Here are some numbered points:
[ 52  20  40 -21  -6 -48 -13  -1 -40  51 -40  28 -14  -7  26 -12 -28  24  53 -15  37  28 -36 -13  40 -12 -33 -51  28  20  15  35  17   8 -34 -14   9  -4  58 -43 -35   4 -34 -10  18   0 -26 -37   0  18 -27 -37  -3  -2  21   3  22  30  -3 -19  10 -45  12 -37] 0
[ 13  35  37  -9   0 -44  -6 -15 -29   9 -34  16 -20 -24  61  -8  26   3  24 -17  26 -11 -29 -15  27  -7  -2 -37  38 -16   3  10  20  18 -69   2  24  -8 -17  -4 -34   1 -41   7  25  14   8 -36  24   7 -42 -38  27   4  20  -5  24   2 -30 -24 -16 -24   1 -25] 1
[  0 -39  -3  36 -39  17  44 -40  41 -38   3  40  36 -47 -53  25  45  22 -29 -29 -37 -48 -27  28  35 -25 -24 -31 -29 -53  40   5  10 -40 -24  13  30  45   5  18   4  28   0  42  49 -43  41  20  -3 -38 -33   0 -27 -44 -38  32  45 -42  45 -30  53 -19 -47  45] 2
[  0  25 -40  -1  16  -2 -11  20   7   2  23 -20 -20  24  -5 -25  -1  -4 -28   1 -11  15  21   6 -23  -1   8  10  15  -3 -10 -10 -26   0  32 -28 -10 -21 -24  -9   5 -39  41 -28 -22  16 -20  11 -15   4  16  25  30  18   8 -17 -23   3  -9   3   4  35  21   1] 3
[-20 -14 -13  10  22   8   1   4  -2  -9  11 -14  10  10  14   1   1 -25   7  18   6  -3  17 -37 -26  20  29 -12  -2   8   0 -17 -31 -21  30   0 -19 -16  -5  18  21 -28 -18 -29 -20  20  22   2 -43  18  -1   0  -6   9   3  -9 -46  16 -27  18 -38   9   9  11] 4
[-37 -27  -9  -8  11   6   3  21   9   0  26 -18 -14  10 -12  -5 -26  -2   3  26 -11   3  22   5 -19  23   9   7   3   7   4  -8  -5  11  12  -6 -20   2 -20 -12  -5  -8  16 -25 -39   6 -26   5 -20 -11  46  29   2   5  11   1   6   6  15  20   6  42  19  -8] 5
[ -1  28  28 -72  -1  21  22 -29  24 -43 -13  10  60  -3  11  34  -7 -13  -8  38  12 -18  47  60 -21  14   9  25 -43 -15 -54 -23  52  23 -11  50 -25 -13   2  52  27  68 -25  11  21  -2  -4  26  54 -28  15 -27 -34  22 -32 -44   6  20 -28 -56  -5 -42 -12   1] 6
[-23  14 -12   9  -3   8 -21   7  -8   3  21 -30  -5  14  24 -12 -29  21   2   0   9   4  15   0 -18  24  20  37  16  32 -20  14 -21  17  34 -19  -1 -15  24   5   7 -36   3 -10 -18  20 -26   1 -27  31  25  18  16   7  13   2 -23   4 -14  36 -22  28  20  10] 7
[ -3  10 -26 -34  33   2  14  11   6 -10 -20 -14  -3  38   3 -30  -1 -57 -27  33  -6  19  29  12 -11 -34  20  -1   7 -21  -5 -28 -37 -15  13 -13 -35 -15 -47   6   4  -1  20 -16   3   6  11  13  12   5   7  -8 -11  34 -11 -25 -39   3 -11 -53  -9  24   7 -10] 8
[ 18  20 -29 -15  31  -3 -36  43   2  13  34 -16 -16  24  -7  17 -28  11  -1  10   4  19  34   8 -24  54  10   3  17  14  -7 -30   6  24  34 -20 -16 -16   8 -14  -3 -26  14 -19 -41  30 -40  12 -42 -10  40  36  42  -1  33  -3  14  18  10  27   7  32  18 -27] 9
[ -2  26  26 -68  -3  21  20 -28  24 -42 -13  10  57  -4   8  34  -7 -12 -10  37  10 -18  44  58 -21  13   9  27 -43 -15 -52 -23  52  19 -12  50 -25 -14   2  50  26  65 -22  12  21  -2  -4  24  54 -28  16 -26 -34  22 -32 -43   4  20 -27 -53  -6 -40 -12   2] 10
[ 40  24  46  -7 -11 -50 -14  -3 -39  35 -38  17 -19 -18  37 -11  -7  22  51 -31  44  15 -42 -21  41 -15 -15 -43  42  11  12  29  25  15 -52  -7  13  -8  41 -32 -45   3 -42   6  23  12  -5 -45  13  14 -41 -43  16  -6  36   3  23  15 -16 -17   2 -39   6 -27] 11
[ -3  10 -19   2   8   1 -32  21  -7   9  28 -27  -3  16  10   1 -34  25   6   3  10  12  22   7 -17  43  20  23  18  33 -18  -4 -11  25  34 -27  -3 -17  35  -5   4 -32   3 -15 -29  27 -31   7 -38  20  35  23  31   2  17   4  -7  13  -1  37  -8  36  17  -4] 12
[-24 -13 -15   1  15  17  -9 -10   1  -3  10 -27  16  13  27 -25   0 -23   4  43  12  -2  30  -2 -12  21  58  13   1   4  -4  -1 -36  25  24 -27  -8 -20   6  20  16 -10 -29 -18 -24  19  -6   6 -22  20  23   1   2   1  15   4 -23  -1  -9  31 -43  36   9   4] 13
[ 14 -34  -2  37 -38  13  42 -37  47 -38  -7  40  45 -47 -57  19  51  21 -24 -28 -34 -44 -30  27  31 -26 -13 -39 -21 -59  40   0  26 -44 -38  13  28  36   4  27   5  32  -7  53  57 -40  53  21   3 -42 -38 -10 -26 -35 -30  27  39 -44  43 -31  48 -26 -50  48] 14
[-25  -3 -20  11  -5   7 -22  13  -3   4  24 -35   8   9  26 -13 -15  12   6  14   9   9  19   9 -11  28  37  31  17  28 -19  17 -33  18  37 -37  -1 -22  35  10   5 -37  -4 -15 -23  23 -23   4 -40  34  33  14  23   5  11   6 -23   0  -2  42 -31  42  13  16] 15
[ -6 -25 -12  26 -32  17  30 -20  18 -22   0  20  12 -16 -36  18  26  19 -24 -27 -30 -27 -25  20  30 -36 -29 -14 -18 -25  30  -5  -8 -39  -8   6  19  33   7   5   4  13  21  33  36 -36  19  17  11 -12 -27   7 -28 -19 -34  21  16 -33  27 -12  50 -13 -28  35] 16
[-16  -9 -25   1  15  19  -9 -10   6   0  10 -22  19  14  30 -41  12 -31  -3  54  10   1  40   1 -11  16  65   5  -2  -1  -2   0 -50  26  31 -43  -7 -31   8  20  17 -13 -28 -22 -24  21  -4   7 -28  23  22  -3   6   0   8   3 -22   1  -9  24 -40  44   7   4] 17
[  7   9 -30 -16  26  -7  -5  17   2  12  15  -4 -21  24 -17  -9  -2  -8 -13  11 -14  28  15  -8 -19  -3  -8  -7  11   0  -2 -23 -26 -23  21 -21 -15 -16 -12 -14  13 -23  28 -33 -29   6 -23  12 -18   0  17  24  14  17   7 -19 -12   8   4   3   3  21  22 -18] 18
[ 19  19  25   4  19   0 -23  18  -6  25  29  19 -11 -10   7  19  24  24  -6  12   8  25  -3 -46 -23  29   1   7  -3  30 -23  21  27  21   2  -4  17  -9  19   5  14 -40   6  -5  -8  10   3 -13 -21   4 -10  -9  45  -1  20   1 -10   8 -15  41 -12 -19   2  12] 19
[  6  18  -2  33   6   6 -21   7 -19  12  21 -16 -13  -1   6  -9 -10  11   2  -2   8  13   0 -29 -24  18   3  22   0  37 -12  -5 -13  -9  25 -15   7 -22  12  -3  26 -32   2 -17 -18  18  -4  -1 -13  22   1   6  15   3   7 -14 -19  11 -20  37 -23  -5  11   7] 20
[-21  -8   8 -19  14  14  14 -18   3 -18   0 -20   7  10  -5  -7  -7 -19   1  32   4  -7  25   0 -18   3  26  16  -8  -7  -2 -21   7   5  -6  29 -13  -8 -23  27  25  14 -24 -14  -3  10  13   6  12   0   1 -17 -29  15   6 -16 -35   6 -12 -15 -13   4   4   5] 21
[-36 -26  -9 -18  16   1  -6  10  -5   2  16 -34 -23  17 -19  -2 -19  -1   8  19   0   8   9   0 -12  13   8  26   8  13  10 -12   1   7   1  -3 -23   4 -19 -11   0  -7   1 -15 -33  12 -20   0   0  -5  31  23  -4  11  26   2 -14  -5   9  22  10  31  13 -10] 22
[-13   0 -21  34  12  22 -19   2  -1   2  20 -30  13   1  42 -27  10 -26  -5  35  12   1  25  -7 -18  21  50  11  -6  17  -7   8 -59  12  53 -57  -6 -33  13  14  19 -29 -11 -23 -36  21 -17   8 -25  23  26   9  14  -6   2  -5 -16   4 -20  44 -56  26  10   9] 23
[ -3 -26  13  24 -35   7  13  12  12 -19  -5   5  21 -12 -36  27  -5  12 -11  -1 -18 -17 -20  -4 -12  -3   1  22 -26   2  -4 -15  34 -42 -26  17 -14   1 -16  25  29  16   6  26   6 -15  -1  16  26 -32   6   7 -37  20 -22  -9  -6  -6   5  18  -8 -15  -5  12] 24
[-16  -4  -9  25   4  15 -16  -1  -8   7  16 -33   3   9  23 -16 -11   3   7  24  13  -1  18  -7 -13  21  39  24   5  29  -8   7 -38  22  33 -29  -1 -21  29   8  19 -19 -22 -13 -25  22 -12   2 -20  26  22   7   3  -1   9   7 -22   9 -14  37 -34  26  10   2] 25
[-19 -40  -9  40 -40  19  51 -45  33 -38  14  44  24 -45 -39  30  37  17 -32 -36 -44 -51 -24  24  38 -28 -33 -23 -47 -47  42  14 -17 -41  -4   4  34  54  -4   4   3  36  13  38  33 -50  29  17  -1 -26 -22  14 -31 -51 -67  41  57 -33  51 -18  36 -21 -49  39] 26
[ -3  22  11 -37   3  16  16   3   3 -16 -10 -23  14   7   7  39  -6 -20   0  20   1   9  14  43  -7 -29 -10  26  -8  14 -25 -22   0 -31  -2  13 -25  -7  17  23  23  33   6  10  14  -1   3  22  51  -8  -6  -6 -29  33 -35 -39 -16  10 -10 -55   7 -36   2 -10] 27
[ 33  23  44  -4 -12 -48 -14  -3 -39  30 -38  15 -22 -19  40 -10  -2  19  46 -31  41   9 -42 -22  37 -12 -12 -41  44   8  10  27  24  17 -54  -4  14  -7  32 -28 -43   2 -42   9  22  12  -5 -44  16  12 -40 -40  17  -3  35   1  24  13 -19 -14  -3 -36   6 -25] 28
[-12  -6 -10 -15  17  -1   2  -6 -15  14  -6 -23 -22  39  -7  -4 -34   9  10  12   4   7  -4  -3   1 -12 -15  10  16  34  -4  -1 -25   0  11 -13 -25   2  15 -19   4  -1  -6  -2 -10   1 -22  -2  21  19  10  19 -22  27  10   0 -35  10 -10   2   9  10  21 -23] 29
[-24   7 -13   4   0   3 -24   4  -9   5  20 -30  -2  18  21  -9 -31  26   2   1  11   8  14   4 -16  32  19  35  15  35 -24  13 -23  18  35 -26   0 -18  32   6   7 -35   0  -8 -21  20 -26   1 -26  35  29  21  17   8  11   4 -22   4 -12  39 -21  34  18   8] 30
[ 52  57  24 -16  -4 -37 -48  -8 -41  34 -54  15 -22 -13  30 -41  -7 -16  41 -88  41  28 -40 -26  32  -9 -30   9  38  15 -29  31  26  50 -15  37  42  -4   7 -30 -53  22 -17  20  24   2  36 -47  31  59 -32 -40  46 -34  33  10  37 -14   5 -10  -4 -13  -3 -19] 31
[ 46  24  45 -17 -11 -54 -14  -4 -42  43 -42  23 -17 -16  35  -9 -13  24  53 -28  44  22 -41 -19  44 -14 -22 -49  37  11  14  33  24  12 -51  -9  14  -9  51 -38 -43   6 -43  -1  23  10 -13 -44  10  17 -41 -45  10  -7  29   3  27  21 -11 -19   6 -44   6 -32] 32
[  3 -19   7   6  -9  14  19  10  24 -45  -5  -3  39 -33 -38  -3  21 -45  -9   6  -6 -25  18  -5 -30   0  49 -10 -21 -36   1 -60  40 -42 -26  32 -20 -12  -5  56  41  38 -13  23  18   3  52  29  13 -28 -16 -24 -38  11 -22 -23 -17   1  -1 -32  -8 -19 -24  15] 33
[-11   2 -21  -3  24   5  -3   9  -1  -1   4 -33 -23  29 -11  -7 -13  -5 -10  12  -4   6  11   1 -11 -13  -2  11  13   8   2 -14 -29   0  22 -13 -24  -5 -18  -7   6 -19  25 -12 -16   8 -10   5   6   3   7  23  -4  24   8  -7 -35   6 -14  -3  13  22  13 -10] 34
[ 17   3  30 -46   3  18  29  11  31 -65 -19   2  71 -42  -9  30  22 -60 -10  35   3 -29  55  29 -35  13  52  -5 -38 -53 -20 -69  65 -34 -33  71 -19 -25  -2  83  40  55 -23   3  37  14  59  37  12 -50 -20 -58 -39  13 -41 -47 -17  17  -9 -80 -19 -36 -35   8] 35
[  0 -55  -2  32 -49  28  42 -53  33 -17  -7  59  34 -14 -22  40  32  44  -4 -27 -40 -51 -39  22  47 -26 -65 -32 -37 -22  44  36   1 -23 -20  34  40  68   9  -3 -23  28  12  32  43 -69  20  10 -13 -22 -16  13 -34 -50 -48  49  40 -36  41  -4  46 -25 -33  44] 36
[  7   8 -28   0  34  -2 -31  64   9  13  31 -27 -19  20  -8  16 -23   5   9  10   3  14  35  10 -16  45  24  10  18  11   0 -22  16  31  33 -20 -21  -4  -6 -17  -6 -25  12 -11 -39  28 -40  11 -36 -18  42  32  37   0  39   5   9  11  14  17  -9  45  16 -32] 37
Which five points above are nearest to each new point? Their numbers follow each, nearest first.
[-14 -15   3   0  22  -2   9  10   0   6  22  12 -15   8 -10   6 -32  15   9  20 -11   9  14 -24 -25  26 -20 -12  -2  12   5 -13   0 -16  13   7  -8  -1 -10 -11  13 -18   2 -40 -33   4 -27   3 -26 -11  28  20   1   7   5  -9   1  24   1  23  -1  10  27 -12] : 5 18 22 34 20
[  0  39 -33   2   6  -1 -24  30   4   0  32 -18 -14  15  12 -20  -8   1 -24  -7  -4  15  27   6 -29  22  15  23  16   2 -21  -6 -18   7  40 -22  -3 -26  -9  -5   5 -46  37 -26 -22  22 -27  12 -29  12  22  24  37  11   8 -16 -13   5 -12  10  -8  34  22   1] : 3 12 7 18 30
[-26 -20   3 -24  23  25  10  -7   7 -21   0 -24  11  10  -6   8  -3 -52  -3  28   4 -18  35   2 -36  15  20  11 -27 -14  -2 -44  13  -3   2  35 -33 -10 -29  23  35  38  -7 -12  -6   9  27   9  33 -23   5  -8 -37  14  -6 -25 -14  12 -24 -24  -7  -7  -6   0] : 21 33 27 8 4
[-22 -28   8  46 -10  19  16   7   5 -14  10  -9 -12 -23 -26  -6   0 -19  -6   5 -14 -21  -1 -22 -26  -3  13   1 -23   0  18 -27  12 -38 -13  10 -11  -2 -13   5  37  23   9   8  -9  -8  17  11  23 -27   1   8 -39   0 -21  -2   5   4  -1   3   1 -13  -5  11] : 24 21 33 22 34
[ 47  53  22 -15  -4 -33 -48  -6 -42  35 -50  17 -16 -12  28 -36  -4 -13  38 -77  39  29 -38 -29  28 -10 -32   6  36  13 -29  30  24  45 -14  31  40  -5  13 -28 -48  17 -14  17  22   2  36 -44  27  58 -32 -37  46 -29  31   9  34 -10   2   1   0 -15  -3 -13] : 31 28 11 32 1
[-34 -26 -11 -24  16  -3  -9  11  -4   3  17 -36 -21  19 -20  -2 -16  -3   9  19   0   8   7   1 -10  13  10  25   7  12  10 -15   1   9   2  -5 -26   5 -18 -11  -2  -6   1 -14 -34  12 -21   0   2  -5  32  24  -3  11  27   1 -14  -6  12  22  12  32  11 -10] : 22 5 34 29 18
[  1  30 -34   2  11  -1 -16  22   4   1  25 -21 -19  19   2 -21  -8   3 -22  -3  -7  12  21   3 -26  12   7  19  14   4 -14  -8 -19   5  35 -21  -6 -20 -14  -7   6 -40  35 -26 -21  17 -23   9 -19   7  17  24  29  13  11 -14 -18   6 -13   7   1  30  21  -1] : 3 18 34 7 12
[ 30  16  24  -6  -9 -25  -9   2 -33  39 -22  15 -10   8  18  -7 -33  17  31  -2  17  23 -27 -16  24 -15 -31 -14  14  27   3  26  -2  -4 -15 -22   6  -4  31 -38 -22 -10 -12 -14   9   0 -23 -23  -4  21 -16 -15  -3   7  14  -4   1  19  -2   3  -2 -25  15 -21] : 0 32 11 28 29
[ -6  30  -7  10  -7  -3 -20  15  -2   8  24  -3  -4  -6  24  -2  37   7 -20  -5  -2  19  -5 -29 -22   7  11  33  -5  11 -25  28  -1  -1  17 -24   7 -18 -18  18   5 -49  26 -10  -7  10  10  -4 -14  28   6   0  31   8   0 -11 -18  -6 -25  31 -34   6   4  22] : 20 19 7 3 30
[ 39  44  24 -18   0 -26 -45  -7 -37  37 -35  20 -10 -17  25 -20   6  -7  32 -54  31  30 -37 -39  21  -8 -28   6  27  15 -28  36  22  43 -11  19  39  -7  24 -21 -38   9 -11  16  20   0  36 -42  18  50 -32 -32  49 -25  27   8  26  -5   1  18   1 -20  -4  -1] : 31 28 11 32 1
[ 25 -41  33  12  21  -6  16  50   9  48  42  85  13   9  -7  48 -20  48  13  45 -18  18   5 -34 -13  52 -42 -60 -36  19   5  54  26   5   9 -32  -6  15   5 -42   9 -36 -11 -35 -19 -12 -63  -7 -50 -39  21  17   8  13  -1   6  17  57  -1  33  -5  -9  24  -7] : 19 5 9 18 37
[ 30 -44  36  16  18  -6  15  54  10  53  43  90  14   9  -6  49 -21  49  12  49 -21  20   1 -36 -10  51 -42 -61 -39  22   4  61  26   9   7 -37  -7  15   5 -46   6 -37 -10 -33 -16 -14 -64 -10 -52 -41  19  17   9  14  -1   7  17  59  -2  38  -9 -12  25  -9] : 19 5 9 18 20
[-25 -17  -6 -21  18   4  -7   3  -5   0  10 -30 -22  24 -22  -9 -17 -13   3  24   1  11  10  -4 -14   8  14  16  11  10  10 -20  -5   8   0   4 -20  -2 -25  -4   5  -1  -4 -13 -26  11 -12   1   0  -6  19  15  -9  14  29  -3 -19  -5   5  16   5  27  11  -7] : 22 34 5 29 18
[-28 -25   5  26  17  10   3  -1  -8   3  14 -21 -27   2 -12  -3 -27   0   8  24 -11  -1   6 -22 -22   7  -8  12 -11  24  11 -17 -12 -11  13   3 -17   4 -16 -10  18  -2   0 -20 -36   2  -6  -2   3  -8  17  24 -20   5   0  -1  -7  16  -6  22   1   9  16  -9] : 22 5 34 29 20
[  4  -9  19  52 -21  13  14 -43   4   8   2  20  10 -17 -14   8   4  30 -19 -41  -6 -17 -33  -4  28 -15 -17  18 -16 -14   1  59 -12  16  12  11  57  25   4  -6   4  15   1  28  24 -17  31 -18   0   3 -45 -13   9 -42 -20  41  10 -35  13  19  13 -24 -24  27] : 16 36 26 2 24
[ 14  12 -48 -13  41  -7  13  27  12   5 -27  -8 -35  54 -23 -46   2 -48 -24  27 -12  27  11   6   1 -56  20 -18  24 -17   9 -31 -38 -19  12 -32 -37 -10 -63 -20  -6  -9  32 -13 -16   1  -2  10  10  -8  16  10   5  36   4 -12 -36  -5   0 -39  -5  37  11 -31] : 8 34 18 3 29
[ 13  -7 -29 -31  41  -8   5  12  -6  24 -19 -16 -35  56 -20 -26 -29 -15  19  11   6  22  -1  -9   8 -30 -13 -29  30  16  13 -21 -31  -3  14 -16 -37   2  13 -35 -13   6   7 -11 -20  -1 -26  -2  19  14  15  14 -15  28  25   3 -37   9   5  -8  11  13  26 -46] : 29 34 18 22 8
[ 53  59  24 -17  -4 -38 -49  -8 -42  34 -57  15 -23 -14  32 -44  -8 -18  40 -93  44  27 -41 -25  33  -9 -30  10  40  14 -27  30  27  53 -17  41  42  -3   6 -30 -56  23 -18  22  26   1  37 -49  33  60 -33 -42  47 -34  36  10  39 -15   4 -14  -4 -12  -5 -21] : 31 28 11 32 1
[-16  15 -15   3   8   0 -12  14   0  -4  27 -20 -14  10  -3 -11 -11   0 -19   0  -4  14  15  -5 -26  19  10  20   5   7 -11 -10  -7  -7  24 -11  -4 -21 -19   0  11 -34  19 -29 -21  18 -20   4 -20   9  14  15  21   9  14 -19 -21   0  -5  19 -15  27  18   7] : 3 18 20 34 7
[  1  35 -34   3   8  -2 -21  28   4   0  29 -19 -15  16   8 -19  -7   2 -22  -6  -5  15  24   6 -28  19  12  22  17   3 -19  -7 -19   7  36 -22  -4 -24 -11  -5   5 -45  36 -25 -21  22 -26   9 -26  10  20  24  34  12  10 -16 -15   5 -13   9  -5  32  22   1] : 3 18 7 12 34
[-19  40 -24  -1  -9   1 -15  15  -6  -4  15 -27 -21   1  18 -22  23 -10 -28 -12  -9  19   2  -8 -20 -14  11  34  15  12 -18  -4 -24 -13  14 -10   2 -16 -11  10  10 -38  40  -4  -7  10   4   8   0  31   6  11  20  18  -5 -18 -18  -6 -12   0 -16  15  11   7] : 3 34 20 18 7
[ 15  -9  15  -2 -37   4   6  13  12 -20   3  14  40  -7 -26  37  -1  13 -11   4  -7 -17   0  17  -8  13  -3  36 -35  -5 -30 -14  51 -15 -27  21 -15 -12 -23  27  29  20  -7  15  18  -3  -4  15  31 -28  12 -12 -35  25 -26 -27 -10   8  -9  -5  -4 -21  -7   6] : 24 27 21 33 10
[ -2   6 -17  -2   1  -6  -6  29   4  21  23  16  -4   7  19  20  49  -1 -27   7 -18  28  -7 -32 -10 -11   1   8  -9  12 -20  31 -13  -1  11 -35  -4  -4 -10  -3 -13 -44  41   1   3  -7  24  -5 -26  17  -3   9  31  17 -21   0 -20   5 -16  13 -23   7  -4  13] : 19 20 3 18 34
[ 10  40  36 -17   4 -42  -3 -18 -24   4 -32  20 -15 -29  62  -3  34  -3  17 -10  22 -14 -22  -9  23  -7   3 -39  34 -22   1   6  22  14 -72   2  23  -9 -28   3 -26   6 -40   6  25  14  11 -32  24   1 -43 -40  26   7  13 -11  29   0 -28 -34 -20 -24  -5 -23] : 1 28 11 32 0
[ 55  61  26 -15  -3 -40 -48  -7 -42  35 -60  16 -25 -12  33 -46  -8 -20  40 -98  45  25 -42 -22  36  -9 -32   9  42  14 -29  33  29  55 -20  41  44  -3   3 -31 -60  24 -20  22  28   1  39 -51  36  59 -36 -44  48 -36  37  10  43 -17   3 -19  -7 -13  -5 -25] : 31 28 11 32 1
[  3 -29  15  -3  24  -7   9  30   2  21  34  49  -3   4  -4  27 -26  37  18  26 -17  14  11 -27 -19  44 -39 -46 -22  13  14   7  16 -13  12  -4  -8  13   3 -22  16 -25 -10 -40 -29  -7 -51   5 -38 -21  34  22   0   8  -4  -1  15  48   3  17  12   0  26 -10] : 5 18 9 22 19
[-38 -27  -8  -6  11   4   2  21   7   0  25 -19 -14  10 -12  -6 -26  -3   4  25 -10   3  22   4 -19  23   8   8   4   7   2  -9  -4   9  12  -7 -21   1 -19 -10  -4  -7  14 -24 -37   8 -26   4 -18 -12  45  30   3   7  13   1   5   4  16  20   6  42  18  -9] : 5 22 34 18 37
[-22 -31 -12  15  27   8  -2   9 -12   7  10 -13  -5   7   7  16 -19 -17  16  21  -5   2  16 -42 -28  25   5 -14 -12  21   5 -27 -32 -28  33   0 -25  -8   5  -3  24 -13 -17 -32 -33  14  12   3 -36   5   5  17 -13   9  -4  -3 -29  26 -23  33 -19   2  12  -3] : 4 20 25 34 18
[ 17  32  39  -5  -5 -43  -9 -14 -34  14 -33  14 -23 -21  57  -9  20   8  30 -23  32  -7 -33 -18  30  -6  -6 -40  39  -7   3  13  21  18 -65   1  22  -5  -4 -12 -36   0 -40   6  24  14   3 -39  21  11 -42 -36  24   1  26  -1  23   4 -27 -16 -14 -27   1 -24] : 1 28 11 32 0
[ 16 -12  13   6 -41   2   2  13   5 -11   4  11  37   2 -24  45 -13  23  -8   0  -7 -15  -9  20   0  14 -14  39 -34  13 -33  -6  46 -13 -22  13 -18  -5 -17  11  20  11  -7  15  12  -4 -17   9  28 -24  12  -1 -33  29 -24 -21 -12  12  -8   7  -5 -19  -1  -2] : 24 27 21 10 29
[  1   0 -30 -10  27   7   8  11   1  11  -7 -29 -25  40 -13  -3  -6 -10  -8  20 -10  14   6  13  -2 -42 -12   1  17   8   1 -15 -37 -11  18 -31 -32  -6 -17 -20   4  -4  34 -10 -12  -1 -17   7  26  -3   8  22 -13  30   2 -12 -32   5  -6 -18  11   9  16 -18] : 34 29 18 8 3
[-18  11 -11   5   6  -1  -7  12  -3  -7  24 -17 -13  10  -5  -6 -12   0 -19   0  -4  12   9  -5 -24  17   8  21   3   9 -11 -10  -6 -16  20 -12  -4 -18 -22   1  14 -37  19 -27 -21  13 -18   3 -16   6  10  16  15  13  10 -21 -22  -2  -4  19 -18  25  17  10] : 3 18 34 20 7
[-24  -7  -4  -6  17   3  -6   7  -7  -3  18 -29 -24  17 -18  -2 -19  -1  -2  14  -2  10   6 -10 -18   7   4  18   7  16   5 -17   0  -4   8   1 -16  -2 -23  -4   8 -14   6 -18 -26  13 -17   0   0  -2  11  18   0  12  27  -8 -24  -5   3  21   0  20  14  -2] : 22 34 5 18 29
[ -8  17 -25 -21  19   3   8  -3   3 -10  -9  -7  -8  29   2 -55  -3 -46 -30  33  -3  15  30   7 -13 -20  39   0   8 -17  -5 -22 -36  -1  13 -18 -17 -25 -46  10   8 -11   4 -21   0  11   7   7  -4  16   7 -11  -3  27  -4 -18 -35  -1 -11 -27 -15  38   8   1] : 8 34 3 21 18
[-22 -23 -12  20  22   8  -3   7 -13   3  10 -19  -7   5   6   9 -17 -19  12  18  -2   2  12 -38 -28  19  11  -5  -9  20   3 -23 -29 -29  29  -3 -19 -10  -2   1  25 -17 -15 -29 -30  16  13   2 -28   8   0  13 -10   7  -1  -5 -32  19 -23  31 -24   5  13   3] : 4 20 25 34 13
[-26 -15   6 -23  18  20  11 -12   8 -23  -1 -24  11   8  -6   3  -6 -40  -3  29   4 -15  30   3 -29  12  26  14 -21 -13  -4 -35  15  -1  -1  37 -26  -8 -25  28  31  30 -13 -12  -2   9  23   9  25 -15   4 -12 -33  14  -1 -21 -23   9 -18 -20  -7  -2  -3   3] : 21 33 27 8 4
[ -7  10  13 -13  -2  13   7   2  -3 -19  -5 -23   2   1   1  19 -11 -11  -4  12   1   1   6  21  -9 -21  -2  27  -3   9 -17 -24  11 -21 -11  15 -10  -6   1  22  16  19  11   3   8   1  -2  14  42  -8  -2  -6 -20  24 -17 -30 -17   2  -8 -26   1 -20   2  -1] : 27 21 24 34 29
[-18 -17 -16  13 -29  20  24 -15  -1 -15   4   8  -4   0 -17  17   4  13 -23 -27 -28 -18 -18  19  29 -42 -40   5 -13  -4  21  -5 -30 -36  11   8  17  33   3  -9   3   7  31  18  23 -35  -2  13  17   7 -20  13 -29  -7 -44  16   3 -24  17  -9  47  -9 -17  26] : 16 24 26 36 2
[ -7  35  -2  27 -12   4 -21   1 -10   6   5 -15  14   9  40  -4  -9   3 -17   0   6   3  -1   2   3   2  16  49  -5  10 -18  30 -19  13  31 -30  19 -14 -26   5  -6 -38  19 -10  -6  14  -6  -5 -17  21  -3  -2  26 -12  10  -1 -28 -17 -14  37 -37  18   6  20] : 7 20 30 25 15
[ 54  60  26 -15  -3 -39 -49  -8 -42  35 -59  17 -24 -12  33 -45  -8 -19  41 -95  45  26 -42 -23  35  -8 -31   9  41  14 -29  32  27  53 -20  42  42  -2   5 -31 -57  24 -20  21  26   2  37 -50  35  59 -35 -43  47 -36  35  10  40 -18   3 -17  -5 -12  -4 -23] : 31 28 11 32 1
[ 13 -19  22  17  12   2  14  28  11  36  41  57   1  10   3  41  15  33 -16  29 -19  19   2 -32 -14  20 -19 -22 -35  14 -13  53   6  11   3 -43   1   2  -4 -28  -2 -42  19 -19  -2 -15 -27  -9 -26 -19   5  13  23  14 -14   1   1  25 -11  25 -23   5   8  15] : 19 20 18 5 3
[-42 -23   6  31   5  12   6   7 -10  -4  17 -31 -28  -1  -8  -7 -19  -3   3  20 -10  -7   1 -16 -16   2   3  20 -11  18  13  -6  -7  -7   6   2 -13   5 -22  -6  16  -8   5 -12 -28   3 -10  -2  13 -11  11  21 -20   8   3   3 -14   4  -2  19   5  11  13  -1] : 22 5 34 29 20
